The same turns and mirrors carry the whole set onto itself and the rows of a family onto each other. Which other rows belong to the same family as each row named below? List them in the order they appear above.
These 15 rows form 5 families of 3 rows each.
K292: [-6,3,-5,-8,4,2,16,-16,-9,-21,1,-7,3]
K640: [-2,-3,11,12,3,-19,-18,-16,-4,-4,23,-15,6]
K76: [-20,-2,-5,-6,-9,-25,-6,-19,7,3,-11,0,7]
K725: [-1,-3,12,7,4,-12,-19,-7,-4,-1,21,-15,10]
K635: [-21,3,1,-1,-11,-15,-11,-18,15,6,-6,3,2]
K562: [-6,6,2,-3,6,10,15,-12,-12,-13,3,-4,2]
K683: [-11,9,-1,-2,6,-3,22,-11,-11,-14,5,-4,2]
K859: [-15,2,3,-1,-15,-24,-15,-20,6,3,-12,-6,6]
K94: [-2,0,5,8,0,-6,-13,-7,-9,-2,29,-13,13]
K437: [6,7,7,12,3,-14,-18,-17,-6,-1,23,-9,8]
K659: [1,-2,12,16,3,-16,-13,-16,-14,-1,22,-7,11]
K12: [-15,-2,7,-6,-12,-18,-5,-21,16,1,-8,3,9]
K822: [-8,1,-3,-10,5,-3,15,-11,-11,-14,-1,9,-3]
K389: [-18,-1,-5,0,-11,-19,-3,-24,11,4,-10,7,8]
K678: [-2,4,-4,-7,7,5,15,-10,-15,-8,2,2,2]

Which other rows belong to the same family as K76? K725, K678
Which other rows belong to the same family as K292? K635, K659
Which other rows belong to the same family as K640? K562, K389

The same turns and mirrors carry the whole set onto itself and the rows of a family onto each other. Which other rows belong to the same family as each row named below? List them in the order they appear above.
These 30 rows form 5 families of 6 rows each.
K488: [11,-4,-4,-2,-11,-3,-9,-12,0,-2,-16,5,1]
K573: [-1,-1,-2,6,-8,6,11,19,2,-4,1,19,-1]
K203: [7,-3,1,-2,-4,-4,-2,-10,1,-3,-23,5,-4]
K259: [-7,-12,10,0,-2,-8,10,3,-19,16,-6,8,2]
K141: [-2,-10,6,8,0,-7,4,3,-17,20,-1,2,-13]
K981: [-1,8,16,10,2,-7,-19,-13,4,-1,10,1,14]
K8: [-1,1,16,2,10,-7,-17,-13,11,-3,8,1,9]
K602: [-9,8,1,14,5,13,-11,10,-3,-9,12,-1,16]
K541: [9,-4,1,-4,3,4,12,9,2,2,-5,25,2]
K609: [-6,6,0,3,16,2,0,6,1,16,18,-10,-5]
K140: [2,-8,-4,2,-6,4,17,9,3,2,-4,18,11]
K511: [-16,0,5,6,11,11,-11,11,-2,-12,9,1,15]
K227: [-1,-5,-5,4,-6,1,12,17,2,-3,3,20,5]
K874: [-10,11,3,3,21,-4,-2,3,0,8,10,-14,-4]
K237: [0,-12,7,6,2,1,10,3,-15,22,-4,9,-8]
K985: [-5,-14,9,10,2,-3,8,5,-14,14,-9,1,-13]
K358: [2,11,0,16,15,-1,-4,2,8,6,13,-13,0]
K70: [-3,11,0,4,15,-2,1,7,-4,12,17,-12,-6]
K38: [-14,2,-3,-2,0,10,-9,9,-1,-9,11,2,21]
K190: [-3,-9,3,4,-5,-2,16,13,4,-6,-5,19,4]
K646: [-5,19,5,11,16,-3,-4,2,-3,10,14,-8,-3]
K841: [8,-3,-1,-5,-7,-1,-1,-12,-7,6,-20,8,4]
K62: [1,10,19,9,10,-4,-21,-5,1,-3,10,12,5]
K621: [2,3,15,-5,5,-4,-22,-16,3,4,8,4,5]
K749: [-10,1,0,3,0,11,-10,12,-5,-13,13,2,19]
K306: [6,3,16,-1,3,-8,-20,-16,3,0,10,2,7]
K595: [-4,-4,10,9,-5,-9,6,2,-15,18,-2,1,-15]
K913: [9,-5,0,3,-16,-1,-7,-11,2,-3,-16,3,1]
K81: [11,-12,-6,0,-4,4,3,-9,-2,6,-18,-3,5]
K589: [-16,9,2,12,2,0,-11,8,-10,-8,6,-7,18]

Which other rows belong to the same family as K38? K573, K609, K621, K595, K913
Which other rows belong to the same family as K190? K203, K8, K511, K874, K985
Which other rows belong to the same family as K306? K488, K141, K227, K70, K749

The same turns and mirrors carry the whole set onto itself and the rows of a family onto each other. Which other rows belong to the same family as each row named below? List them in the order they appear above.
These 32 rows form 4 families of 8 rows each.
K682: [4,8,-11,9,-14,-17,-11,5,-14,-4,-12,0,1,-12,-16,12,16,-7,6,9,-18,-3]
K49: [-4,2,-5,10,-5,-17,-6,-5,-16,-4,-14,13,-1,-13,-19,15,10,-9,15,2,-9,-1]
K771: [14,5,-8,-1,-6,-17,-13,9,-11,-12,-9,3,2,-11,-17,17,16,-5,-5,19,-12,-4]
K180: [3,-3,10,-16,-1,-4,3,4,-11,7,-4,-24,17,-16,19,-2,-8,-1,1,3,-17,11]
K482: [3,-5,11,-17,0,-18,9,-3,-13,11,-12,-1,8,-17,17,20,-8,-14,0,-4,4,29]
K30: [-3,18,-8,-8,-17,-15,-14,8,-21,-3,-7,-3,-7,-8,-16,13,14,4,10,8,-13,0]
K796: [-5,0,14,-17,-3,-13,4,10,-18,4,-21,0,16,-15,21,16,-11,-7,5,6,6,28]
K999: [-5,-5,14,-14,4,-13,2,-1,-16,5,-22,-3,15,-10,23,12,-3,-8,6,3,4,30]
K524: [-1,7,10,3,9,-12,3,-6,-12,8,-6,-16,12,-17,22,4,-8,-10,-2,15,-3,18]
K719: [5,18,-3,-18,-6,-16,-13,9,-21,-10,0,1,-6,-8,-18,17,12,3,3,18,-3,-4]
K178: [-4,-7,11,-27,-1,-2,-3,7,-14,4,-14,-11,11,-9,20,9,-8,6,5,-2,-11,25]
K107: [6,-9,-6,-7,7,-16,-2,-7,-18,-6,-9,21,8,-16,-19,18,13,-1,5,9,-14,-3]
K569: [-2,-5,10,-24,-8,-2,0,17,-13,3,-14,-8,14,-14,18,12,-16,5,2,2,-12,22]
K507: [3,-1,13,-4,4,-16,7,-4,-14,7,-11,-16,21,-17,23,1,-3,-16,2,7,-2,16]
K167: [-8,-4,7,-15,6,1,-7,3,-11,4,-12,-9,3,-9,20,13,-12,9,0,5,-12,29]
K765: [12,-3,8,-8,-3,-19,11,-3,-9,13,-4,-12,13,-22,17,12,-7,-19,-6,0,-6,18]
K768: [-2,7,7,-11,-4,-13,-6,-6,-22,-6,-8,15,-3,-15,-19,21,-1,-3,19,12,0,-10]
K861: [4,18,2,-18,-15,-15,-14,6,-23,-7,-9,4,-3,-10,-14,21,8,3,10,21,-2,-6]
K217: [11,-1,6,-22,-8,-10,6,6,-9,12,1,-19,8,-19,16,10,-10,-6,-7,-2,-15,17]
K858: [-7,1,10,-4,9,-10,-3,-3,-13,4,-18,-5,8,-10,23,14,-6,-4,0,12,2,33]
K700: [1,2,15,-5,0,-15,11,2,-15,7,-11,-9,22,-23,20,5,-12,-17,3,8,2,14]
K82: [7,16,-6,-22,-3,-21,-7,3,-27,-3,-1,5,5,-12,-14,14,20,7,1,20,-8,-2]
K545: [8,-6,0,3,-6,-12,-8,-4,-11,-9,-15,15,4,-17,-18,21,2,-8,10,12,-12,-12]
K808: [3,-3,11,-12,-5,-5,7,10,-10,7,-5,-17,20,-22,17,1,-17,-5,0,4,-16,8]
K806: [2,-3,8,-30,-7,-10,4,5,-13,11,-6,-8,3,-14,16,19,-11,-1,-2,-6,-6,28]
K359: [6,-6,-3,2,5,-15,-7,-3,-11,-12,-10,17,1,-13,-21,20,7,-8,5,10,-7,-5]
K587: [-1,6,0,-21,6,-17,-1,-7,-27,-3,0,16,2,-14,-20,16,10,6,11,10,-6,-4]
K812: [-2,2,8,-8,6,0,-1,0,-9,7,0,-21,7,-15,18,2,-14,4,-2,8,-17,14]
K834: [-3,7,3,-15,5,-14,-6,-3,-21,-10,-2,15,-8,-11,-22,19,3,1,13,9,1,-5]
K211: [-11,12,-2,-7,-8,-15,-8,-2,-24,-3,-10,10,-9,-8,-19,17,8,1,20,1,-5,2]
K458: [14,5,-6,-4,-16,-14,-16,9,-13,-10,-15,4,4,-13,-13,21,11,-3,1,21,-15,-7]
K846: [14,1,-11,-8,-2,-20,-8,3,-18,-7,-10,9,11,-14,-14,16,23,0,-5,19,-16,0]

Which other rows belong to the same family as K771? K180, K999, K719, K178, K507, K359, K834
Which other rows belong to the same family as K82? K524, K107, K167, K858, K587, K812, K846
Which other rows belong to the same family as K768? K796, K569, K861, K700, K545, K808, K458
Which other rows belong to the same family as K765? K682, K49, K482, K30, K217, K806, K211

